Each path is a new rotation, seen through one point. The rows after it are directions, each followed by how far the rotation turns it, in deg/step (0 if it stays put).
Each turn is a multiple of 5 degrees from 10 to 175, or 0.
Each row of a path follows its step; steps can be skipped.
path 1
step 0: [ 16 -10 -28 -18   1 -30  24   9 -21  16   1 -38  -6  12  -3 -12 -27 -41
   5  29 -27  20 -10   9  16 -47  -6 -15  31  37 -19   7 -19   5  39   1
  47  -5 -23]
step 1: [-34  50   2  -2  -9  -1  -9 -35  10  39   1   9 -24 -20 -32  12  24  21
  10  15 -52   9  -4  24 -19   1  15  13   1  32  -4  13  19  27 -21  -2
 -53   7   5]
step 2: [ 22  -7 -34 -19 -16  10 -22  39   5 -14  12  29  13  22  12   0 -28 -10
 -27  16 -12 -42 -18  12  -3  12  -3  33 -20 -29  12  -4 -20  23  22 -14
  -5  -2  72]
step 3: [ 13  18   7  34  59  16  19   7   5   1   8  25  30 -31  27  -1 -20  10
  15 -54  14  12  33  -7  30  21  25 -11  -6   4  15  26  16 -24  20 -32
 -19  -9 -18]
step 4: [-24 -26  21 -30  17   0   4  -2  -6 -60   4 -27 -25   5 -40 -19  -1  23
 -28  -9  16  33  11  -1   5 -28 -15  -4 -17 -33 -18  -8 -31 -18  13  16
  -5  49  -4]
step 5: [ 10 -20 -24   2 -16  29  23 -68 -18  13 -26 -11  17  40   8  22   6  10
  41 -11   8 -11   3  27 -12   8 -32  28   7  24  -4  -6  30   7  -6  13
  33  13 -27]
step 6: [ 25  -4  28  42 -12 -16 -42  -6  47  23  10   5   6  -5 -28 -30  37  -5
  27  39  -5  -7  20  -4 -27  -2  12 -22  -7 -38  -7   1 -22  28 -18  17
  17 -16  17]
step 7: [-25 -10  -9  18 -33 -17 -21  16 -46   7 -23   7  13 -12  10  20   5  -7
 -43  11   6 -21  22 -15  29  27  -7  11  40  -5  13 -23   3 -50  -6 -30
 -11 -45   4]
step 8: [  0  32   4   9  21 -12  -5  21   0 -13  30 -31 -67  -8  54   2  -7 -23
   9  -9  20  28 -25  -8  -5 -10 -12 -13 -12   6 -35  33  22  -9  29  20
   7 -28   2]
step 9: [  7  24  -4 -41 -12 -37  45  20 -28   8  26 -21   9  -1 -38 -15   7   8
   3  -3 -29 -26 -17  37  35 -28   9   3  25   5  -8 -10  11  22 -14 -18
  -4  39 -31]
[ -4  13   7   9   0   1  12   7   9   1   1  -4   4 -13 -16  -7   6  -5
   7   0   6  -1  -1   4 -15  -7   0  -3   7  -2  -8  -1  -4 -11  -6 -17
  -5   9   5] => 135
[-14  -1  10  -2  13  12   9  -5  -7   4   5 -20  -3  17   4  -4  -6  -4
  -5   4   2   5  -4   7   0  -3   1  -6   9   2  -5  -1  -8  -4   6   3
 -15  -9  -4] => 90
[  2  -8 -16  -3   5  -5  -1  -8  -8  17  13 -10   1  -5   8  -6   6   6
   2   3  -3   5  -1   0  -5   2  -8  -1 -17   3   0  -8 -12  -2 -13 -10
  -1   6   0] => 80
[  6   1  -6 -12   3  -6   8 -12  -5  -5  -5  -5 -10  -9 -13   0   1  -7
   5 -19 -11   9 -11  12  -1  -2  -7   3   7  -1  -3   3  -3   0  -8  15
   6  -4   0] => 85
[  7   2  -9   6  -7   8   4   0 -12 -11  -7   3  -3  11  11   9   6  -5
  -4   1   7  -2 -17   3 -21   2  -7   6  -4   3   7   5  -5 -11   8  -4
   2   2   7] => 130
[ -2   9   4  -3  -6   0  -6  -4   7   2  -6 -12   0  -4  13  -3 -20   3
  -3   3   8   7  -6   4  -6  12  -1  23   3  -7 -10  -7   8   4  -6   1
   2   8   1] => 115
path 2
step 0: [ -6  -4   0  22 -17   9   6  19  24  -3  55 -22  42  -8  -8 -15   5  -1
  26 -13 -19  22 -21  39 -29  13 -20  -6 -17 -33 -25 -18  45 -14   4 -15
 -11 -42   2]
step 1: [-19 -45  10  45  13  27 -14 -11  46  44  40   1  28   6  28  18   6  12
  -3 -24  15  25  17  29   1  -6 -11 -16 -23 -16  26   3  23 -16  21  10
 -13   4  -5]
step 2: [-22  -2 -63  53  14  43  -4  22   2   7  14 -31   8  25  22  23  -7  30
  32 -17   8 -12  26  -2  16  12 -34  12 -13  12  14 -10  21   3   5  -3
  -9 -26  13]
step 3: [-22 -18   4  15  15  28 -10  29  40  30  -7 -58  15  20   6  -6   1  12
  49  17 -24 -39  -2 -14 -14  -1 -10   9  -2 -27  34 -35 -23  -5  17   5
  20   0  -4]
step 4: [-12  10  -5 -19  -3 -12   5   6  35  43  25 -50   0  27  22  -4   0  41
  32  44  18  20  -2  30   4 -19  -9   3  29  -3  22 -13  -5  -9 -18 -16
  -3 -47  16]
step 5: [-19 -29  -9  12 -20  -3  14   1  59  29  11 -24  11  11  32  -2  30 -45
  34   7 -25  15 -25  27   6   9 -12   9   5  46 -21  -7   0 -17 -10 -15
   8 -26  21]
step 6: [ 17 -36  32  30 -11  15   1   6  21  24 -10  -6   3  20  33  21  42  12
 -11  15 -36  28  29  -1  23  46 -33   2  23  -2  19  -1   7 -21   8  -8
 -18 -34  29]
step 7: [-23  32  -1   3 -32  23 -17 -15  15  21  10 -12  11   9  38 -23  28  10
  26  -9 -11  -9  29  -2  15  71  -8  34 -17  -7  -1 -38  11  14  15 -20
 -30 -18   0]
step 8: [  3  10  30  27 -10  17  -9  27  11   6  33 -38  15  -3  13 -11  23   8
  34 -16 -12  12  25  12 -20  14  17 -25 -17 -52 -33 -43 -11 -27  -5 -23
  -5 -35  -7]
step 9: [-43  -3  12  14 -19  -9  -5  -2  15  33  63   5  23   9  30  20   6  11
  23  -3  -2  26  20  29 -22 -18   2 -11 -51 -17  26  10  20   5  17   0
   5 -40  14]
[ -4  -5  -7  13   6  24   3  -8 -12  11   5  15  -5  -4  -5  -2   9  -5
  -2  -2  -3   0   0 -10   9   4  -8   6  14   3   4   7  -1  -3   4  -4
  -4   3  -1] => 80
[  7  -4   6   4  -5  -4  -6  -5   2  -9   0  -5   7 -14   3  -2   4  -1
  -8   6  -6   1 -10  12   8  18 -11   5   2   1  -1   5   8  -4 -13   2
 -15   6 -15] => 55
[ -8   4 -10 -11   6 -11  -8  -6  -9   3  16   0  -8   6   2   0   5   6
  -2   7   8  -2  12  -3  -2  11   3   4  -2   8   9  12  16   7 -11   1
  -2  -8   4] => 145
[  3   2  -8   6 -10  -4   9   7 -12 -17   2   0   8   4  -6  -1   2  20
  -9  -1  -1   6   1  -3  -4  -9  -9   2  10   5   2  -3  -2  -9   1  -7
  -7 -18   0] => 170
[ -8  -2  11   4  11  11 -13  -3  -6  -9   8  10   4  -4  -1  -9 -15   8
  -4 -10  -7  -1   2   6  -3  -7  -3  -1 -17  -3  -1  -5   7   0 -10  -9
  -2   1  12] => 40
[ -4   0  14   8   1  -8  -4   2 -10  -4 -13  -3  -2   8   1   6  -6  -1
   9  -5  -9 -15   8   6   8   0 -11  10   1   4  -2  19   3   2  15   3
   3  -8   0] => 95
[ -7   3  18   8 -20   1   0   8  -9  -6   9   0 -11   3   7   2   7   3
  -1  -2   2  10 -10  -8   2   8  17   9  -3  -4  -6   4  -4   4  -1   4
  -2   5   9] => 35
path 3
step 0: [ 28  16 -36 -31 -17 -36  24 -20  56  27  -2  12  -6 -11  17  -3  29 -23
 -29 -14 -17   7 -18 -27 -10   0 -15  35  27  38  34   9   1  12 -27   7
 -36  11  12]
step 1: [-31 -22 -21 -22  -2 -20  31  -6 -10  41  29  45   2  17 -14  30  23  13
   6   4 -33 -19 -12  -6 -25  -4  15  15 -14  58  18 -12 -35  17 -17  13
  34   1 -42]
step 2: [-13   2   9 -36 -65 -29  36  57  -1  14  28  28  21  -8  10   2 -20   3
  -9 -35  12  24   8 -12 -22 -15 -11   6 -29  22  -7  27  27  16 -29  20
  11 -29  11]
step 3: [-13  20   3 -14 -49 -28  -5  -7  43 -24  40 -20  37  36  16  37  -6  19
 -44 -10  -9  -8  13  23  31   0  17  31  -3  38 -18   5 -15  14  -5   2
  17  39   2]
step 4: [-32   9  19 -15 -39 -13  33   2 -52 -27 -18  -5   4  72   5  18  15  20
   2   2  -9  33  12  14  -7 -14  -3  40  -3  -1  16 -48  -7 -14 -11  11
  27 -13  24]
step 5: [  4  19 -27 -20 -31  20  -6  17   7  -7 -43 -26  -3  18 -25  17   7  12
 -41 -14 -18  22   9   0  53  -8  -3  35 -28  24 -11  20  12 -33 -41 -10
 -25 -49  11]
step 6: [-50  15  24 -31   7   5 -24  -6  -6  11 -12 -10  15   5 -45  73  29   7
   1  -9  -1 -21  12  -9  33  25 -31  -4  -5  18  11 -38 -16   0 -30 -31
 -14  19  26]
step 7: [-43 -22  -5  -6 -12 -32   8  -6 -12  16 -25 -12  25   1 -24  21 -23  -1
  -3  49  -6 -14  12 -21 -16 -10  -2 -23   2 -14  11   9  13 -35 -53  30
 -21 -34  64]
step 8: [-10  25   0 -41  12  -6 -22   1   3  18 -10  10  66 -36 -20  34   6  10
 -13  16 -16 -21  16  38  33   9  35   8  21  -5   9  39 -17 -15  31  21
 -10 -40  16]
step 9: [ 18  24  -9   1  16 -40  12 -25 -36  35  -5  -2  26   4  25  39  29   0
 -11 -19  28 -22  31  12  11 -28 -33 -21  50 -16  32  -8   3  24  -7   3
  16 -23  40]
[ -3  -3 -20  15   7   1   0 -10  14  -2   3  -7   0   5  -2  -4  -6   1
 -20   2  -6  -8  -2  -1   9 -11   7  -5  -6   8  -7   9   4  -4  -5   4
   1  -5  -4] => 155
[ -1  -5  -3  -5  15  10   0   1   8 -17  -4  -7   2 -14 -14  -3  -2  -6
   6   1  -6   4   8   1   6   2   0  -3   6  -2  16  -6  -7   2 -16   6
   5  -4  10] => 40
[ 10  -9  -8 -12   0  13  10  -8 -12  -4  -7   9  -2   0   0   3   6  -5
 -13  -9   5  -3  -1  11  -4   5  -2  -6  12   4 -12  -3  -5   0  -6  -3
  -2 -13 -12] => 90
[  5   1   5  14  -3  -5  -4   9  -1 -13   3   3   0   5   0  12  -2  -8
   6  -8  14   9  -6  -4   7  -7  -4   5   9   6  -4   7  -9  -1  -2  19
  12  -1 -12] => 45
[-13   1   0 -13  -7 -10  -6  -8  -1   8   8   4  -1  10  -2  -1  12  -2
  -7   1  13   7  12   3   6  -4   4   4  -7   6  11   9 -14   4 -10   4
  -7 -11   7] => 0
